In the data rows, 500 means zero.
Here are some points:
[186,342,580,582,657,654,268,104,656,422,499,578,424,577,107,504,185,342,
 500,345,658,343,425,502]
[343,420,264,740,499,576,504,25,262,737,578,657,345,341,343,583,342,421,
 579,502,658,737,425,423]
[343,499,422,503,736,497,425,340,498,501,420,578,424,577,264,740,421,579,
 500,581,658,580,425,502]
[501,420,422,424,420,576,504,576,577,501,499,420,502,498,501,425,736,500,
 579,424,500,501,504,423]
[422,499,343,424,657,497,346,261,341,501,420,578,502,735,186,662,500,815,
 579,581,579,501,504,344]
[343,499,422,503,342,497,819,576,498,501,657,499,502,577,658,425,500,579,
 264,502,579,422,425,896]
[422,499,501,503,578,733,662,340,656,343,578,499,424,420,501,504,894,342,
 421,345,500,658,583,580]
[343,420,422,661,736,576,425,182,420,580,499,499,424,498,422,583,342,185,
 579,424,658,580,346,502]
[422,578,422,661,578,654,740,419,498,422,499,499,581,420,501,425,658,579,
 421,502,421,501,583,580]
[264,578,422,582,736,497,425,261,498,580,578,578,424,577,264,583,342,421,
 579,581,579,501,425,423]
[580,499,501,346,342,418,583,655,577,422,578,420,424,498,580,662,579,579,
 500,502,421,580,504,502]
[343,342,264,424,420,497,662,734,498,343,499,263,502,498,501,425,500,579,
 421,424,500,422,425,659]
[343,578,501,582,657,497,425,340,577,580,499,578,424,498,343,662,421,342,
 500,502,658,501,346,580]
[501,499,580,740,814,339,504,419,498,816,420,657,424,420,501,504,421,342,
 736,502,579,658,504,502]
[895,420,737,346,420,418,189,655,656,580,814,263,424,656,501,504,185,500,
 421,502,658,422,189,580]
[422,420,422,424,342,576,819,734,498,501,499,420,660,498,580,583,500,658,
 500,502,500,422,425,580]
[501,342,501,424,420,576,425,734,498,501,420,342,660,498,501,504,500,658,
 500,581,500,501,504,423]
[501,420,343,346,342,654,740,419,498,343,657,499,424,577,501,425,658,500,
 421,502,342,580,583,423]
[343,736,422,661,578,418,346,182,577,658,578,578,424,498,422,583,342,264,
 500,502,658,422,425,423]
[422,342,422,424,736,576,346,261,577,422,184,499,345,498,264,662,342,264,
 500,345,658,422,425,580]
[501,420,422,503,342,576,740,576,498,422,499,420,581,577,580,425,500,579,
 500,581,342,501,583,423]
[422,342,422,503,420,497,662,655,420,422,499,420,424,420,501,346,421,500,
 421,424,421,422,504,659]
[580,499,580,424,420,418,504,576,498,501,499,499,424,498,580,504,500,658,
 500,502,579,501,425,502]
[343,499,501,661,578,418,425,25,420,580,420,578,424,420,580,504,264,106,
 500,345,658,422,504,580]
[658,499,501,346,342,497,425,576,577,501,420,420,660,577,422,504,579,579,
 658,502,500,501,583,265]
[580,578,580,582,578,418,425,576,577,580,499,657,424,420,580,504,421,500,
 500,502,500,501,425,502]
23 more points follow, each with its number after it:
[422,578,422,503,578,418,425,419,498,422,420,657,502,498,422,583,421,500,
 500,502,500,422,583,502] 0
[501,420,501,346,420,418,504,734,498,422,420,342,581,498,580,504,500,579,
 500,424,500,501,425,423] 1
[422,736,343,661,499,418,346,182,656,658,499,578,502,420,580,346,342,185,
 579,581,421,343,740,344] 2
[580,342,737,582,420,497,662,655,183,658,736,736,502,420,580,504,579,658,
 264,502,106,422,583,580] 3
[737,499,658,503,499,497,268,655,577,422,578,263,581,656,422,662,500,736,
 500,660,500,501,504,265] 4
[264,736,501,661,657,497,504,419,577,737,578,814,424,577,343,740,421,421,
 500,502,658,580,268,502] 5
[501,578,737,661,578,182,346,498,577,658,499,499,424,577,501,504,264,421,
 658,581,579,501,583,423] 6
[658,499,580,503,342,339,504,576,341,501,420,578,581,420,658,662,658,579,
 500,424,579,501,346,580] 7
[343,657,422,740,657,576,189,340,577,737,420,578,424,262,501,583,342,264,
 421,345,658,501,189,580] 8
[580,657,501,424,578,576,740,419,420,580,499,499,424,420,580,504,815,342,
 421,502,342,501,504,580] 9
[658,499,501,267,184,497,583,655,735,580,499,499,502,498,422,425,658,579,
 736,345,500,580,662,344] 10
[658,499,580,424,578,339,425,734,498,580,578,578,424,577,501,583,421,579,
 500,424,579,501,346,580] 11
[580,578,422,503,499,654,662,340,577,264,657,263,424,498,501,346,658,500,
 264,660,500,580,583,817] 12
[658,499,658,346,499,339,346,734,656,580,499,420,424,420,501,425,500,658,
 500,502,579,580,425,502] 13
[422,499,501,582,578,418,346,340,420,501,420,499,502,577,422,425,342,421,
 500,502,579,422,662,423] 14
[264,420,580,503,578,497,662,734,341,422,420,263,660,420,658,583,736,579,
 421,581,421,501,425,502] 15
[501,420,343,424,263,576,662,734,577,658,578,499,660,577,658,504,421,579,
 500,502,658,422,425,659] 16
[580,657,658,424,578,418,268,498,577,501,657,499,424,498,501,346,264,342,
 579,424,500,422,504,580] 17
[501,499,343,582,657,812,346,104,262,501,184,499,502,341,264,504,342,342,
 736,424,658,658,346,580] 18
[580,420,658,267,499,418,346,813,656,501,499,342,424,577,422,268,264,500,
 500,502,500,422,583,344] 19
[658,499,737,346,420,339,583,734,498,343,420,499,502,656,501,662,500,579,
 579,581,421,501,583,344] 20
[343,578,422,661,578,418,662,498,656,580,342,578,502,341,580,583,579,500,
 500,502,421,580,583,502] 21
[422,578,343,582,578,654,819,340,498,422,420,578,581,420,658,504,815,500,
 500,502,421,580,504,423] 22
Which two of these numbered points are nearest to each point below, ignoring the 2 directions in which the first points spread most? Their numbers follow each, nearest first.
[501,578,737,503,420,182,425,576,577,658,499,578,502,577,422,504,500,579,
 736,424,579,501,583,423] > 6 13
[422,420,343,424,342,576,662,813,420,658,499,420,739,577,501,425,264,658,
 421,424,500,343,504,580] > 16 1
[658,499,422,582,657,497,268,104,262,422,342,420,424,577,501,268,264,264,
 658,502,658,422,740,502] > 14 17
[580,499,501,267,263,576,583,419,577,422,736,657,345,577,580,346,500,421,
 421,424,421,580,583,580] > 17 11
[580,420,580,424,499,418,425,734,656,501,657,420,502,577,501,504,736,658,
 500,502,500,580,504,423] > 13 22
[343,342,501,424,657,576,346,340,498,343,105,499,502,420,186,583,342,658,
 658,424,579,422,346,502] > 1 18
[501,342,580,503,499,497,662,655,420,422,657,578,424,498,580,425,579,579,
 342,502,342,501,504,580] > 11 13
[658,657,501,582,420,497,346,419,498,422,578,499,581,498,501,583,579,658,
 500,581,421,501,583,423] > 4 0
[658,499,580,503,342,339,425,576,420,580,578,578,581,577,580,662,500,579,
 500,502,658,501,346,580] > 7 11
[501,578,658,818,736,260,110,576,498,658,342,657,424,498,658,504,264,264,
 421,502,736,501,346,580] > 21 8
[422,578,501,582,499,654,898,498,656,501,263,499,660,341,580,662,894,579,
 579,424,421,501,504,344] > 22 21
[580,578,580,661,499,339,346,419,577,422,736,578,502,656,422,662,579,579,
 579,581,342,501,583,344] > 4 0
